In the rows, 128 means zero.
Turns, then the turns between two rows, first turn first; the first pair answered
turn Q541:
[117 117  74  81  99 140 105 154 132 125  94 135 144 118 138  68 133 130
  99 104 119 136 131 116 111 114 135 175 111 125 138] => [122 122  83  84  92 145 109 157 129 134  91 136 146 113 138  74 139 130
  98 104 115 141 132 118 111 115 132 174 109 128 131]
[110  94 158 160 171 162  78 139 132 134 135 124 104 134 157  95 131 171
  72  96 129 131 156  82 145 131 110 165 135 132 147] => [155 110 185 139 131 151 128 147 111 157 137 106 147 148 135 121 175 147
  96 121  86 158 155 122  85 148 131 188 114 171 127]
[104 142  93 134 158 127 127  99 138  97 134 137  98 110 129 123  81 142
 150 107 171  95 137 107 178 116 113 100 144  96 137] => [109 129 145 163 180 156  89  87 117 113 144 128 108 112 140 105 125 155
 104  96 126 121 152  92 161 138  93 140 134 135 148]
turn Q369:
[133 135 193 134 140 150  71 110 133 118  86 148 163 139 181  76 127 135
  67 102 114 148 107 147 116 109 123 153 109 108 154] => [149 147 210 130 142 138  91 105 123 125  91 130 184 150 168  96 137 124
  86 122  92 167 110 166  96 114 128 150 110 138 139]
[134 138  90  72  73 110 213 165 129 180  90 132 103 146 109 138 113 185
 131 166  83 112 110 205 107 155 144  95 105  81 137] => [133 138  89  68  75 106 216 165 126 171  95 126  98 142 109 131 103 184
 141 171  97 109 122 208 107 156 143  96 115  80 137]
[104  81 180 134 154 135 109 128 134 134  92 106 131 121 158 114 163 158
  73  99 104 149 114 123 126 151 107 157 103 170 158] => [119  90 198 140 150 124 124 116 127 134 102  93 149 124 134 134 174 136
 106 124 101 172 120 142 113 154 113 152 102 190 154]
turn Q69:
[146 158 127  98  90 124 137 149 121 124 121  90 147 135 114 133 133  90
 152 143 148 132 113 153 114 143 144 112 123 137 115] => [143 167 137 124 109 129 138 130 122 124 126  87 140 134 104 136 131  88
 161 150 159 131 120 149 132 141 130 108 130 143 119]
[107 109  95 196 173 108 112 112 156 124 125 141  94 127 133 138  90 157
 156 165 156 158 113 133 153  98 100  85 164 145 122] => [115  92  66 149 123 109 113 152 166 120 101 154  89 126 170 119  81 178
 136 146 157 128  92 132 140  89 138  89 150 103 114]
[136 148 102 111 109  99 166 131 143 123 137 126 133 126 116 160 106 120
 159 140 126 119 122 139 134 114 149 114 131 110 110] => [137 153 111 105 114 102 171 134 133 127 137 123 139 128 109 157 110 110
 163 150 121 123 124 140 132 117 148 116 128 117 112]

Between the rows of a pair lie 2 to 3 turns.
[163 139 108  82  65 104 170 175 135 136 119 125 150 131 132 159 126 105
 145 153 128 121 102 162 105 120 172 118 125 103 101] => [ 93 111 116 131 140 145  86 146 156 115 115 141  88 119 159 107 100 159
  85 102 162 105 124  87 176 123 128 125 146  88 140] | Q541, Q541
[129 128 162 184 165 152 130 112 123 144 151 101 131 132 129 122 166 127
 102 142 111 162 163 110 114 143 104 146 103 183 137] => [136 110 111 122 102 165 128 178 144 140 107 131 114 125 174  95 152 165
  69 105 130 117 134  96 101 124 144 144  85 119 126] | Q69, Q69, Q69
[135 129  90  98  88 147 146 153  99 120 122 150 129 140 144  94 119 152
 107 134 147 131 129 116 107 109 136 157 124  87 115] => [100 147 116 162 155 144 134  89 100 117 146 138 119 135 109 108 105 135
 135 158 160 160 154 110 147 110  96 149 150 127 130] | Q69, Q69, Q69
[127 169 150 194 172  93 159  57 123 166 169 114 171 137  81 174 124  80
 108 174 135 156 159 151 131 179 115  98 146 158 140] => [131 158  55 106  90  87 170 135 155 146 121 153 138 125 136 156  82 115
  84 144 194  84 117 144 140 146 176  75 129  48 132] | Q541, Q69, Q69
[123 136 159 153 211 180  50 119  75 141 144 103 115 129 137  66 150 145
 113 116 114 137 172  94 153 152 125 191 130 109 135] => [153 186 132 126 181 120 134 108  64 139 147  85 160 139  74 136 126  77
 222 179 126 157 163 155 143 133 141 146 145 123 112] | Q541, Q541, Q69
[121 160 116 150 151  89 169  77 132 120 154 117 136 131  77 172 101 102
 179 163 176 148 148 143 169  97 110  81 153 135 130] => [100 141 156 190 194 120 117  57 130 127 162 113 120 137  90 136 128 127
 135 134 154 162 157 118 170 114  86 113 153 160 149] | Q541, Q541
[101 136  81 145 179  95 155  51 130 128 110 114 115 122 120 184  89 101
 184 165 138 137 136 139 174 125 120  94 158 137 116] => [ 77 101 112 164 207 148  85  47 131 131 116 113  98 114 160 138 110 139
 115 115 111 140 150  95 179 137  97 134 155 148 135] | Q369, Q541
[123  81 186 148 171 136 121 120 120 142 139 113 123 100 155 114 162  97
  88  99  63 145 135 136 106 158 145 160 126 136 143] => [147 112 115  92 112  85 186 149 136 132 124 125 127  88 142 156 115  70
 144 134 116 121 104 176 112 128 189 114 125  95 121] | Q541, Q541
[138 102 123 123  90 140 115 162 126 118 102 135 119 112 136 113 134 138
 104 118 116 112 130 124 116 129 139 142 119  92 110] => [110 125 134 169 151 129 110 104 134 102 124 126 107 111 110 126 118 117
 132 126 131 130 152 125 162 131 109 122 144 111 126] | Q69, Q69, Q69
[120 141  99  98 113  99 162 136 133 125 111 141 129 131 116 147 103 114
 166 142 158 107 120 142 134 106 134 109 117  98 112] => [124 113 178 142 151 136 113 119 110 143 127 115 138 140 123 116 157 135
 112 124  99 140 148 119  99 140 112 159 111 163 123] | Q541, Q541, Q541
[160 124  88 176 139 122 135  89 123  78 193 123 130 142  89 175 110 109
 189 177 141 131 112 127 135 139 129 103 138 145 130] => [137 109 112 198 162 144  95  77 132  72 195 123 114 137 100 153 116 129
 157 160 141 144 123 105 149 154 115 106 139 150 145] | Q541, Q541
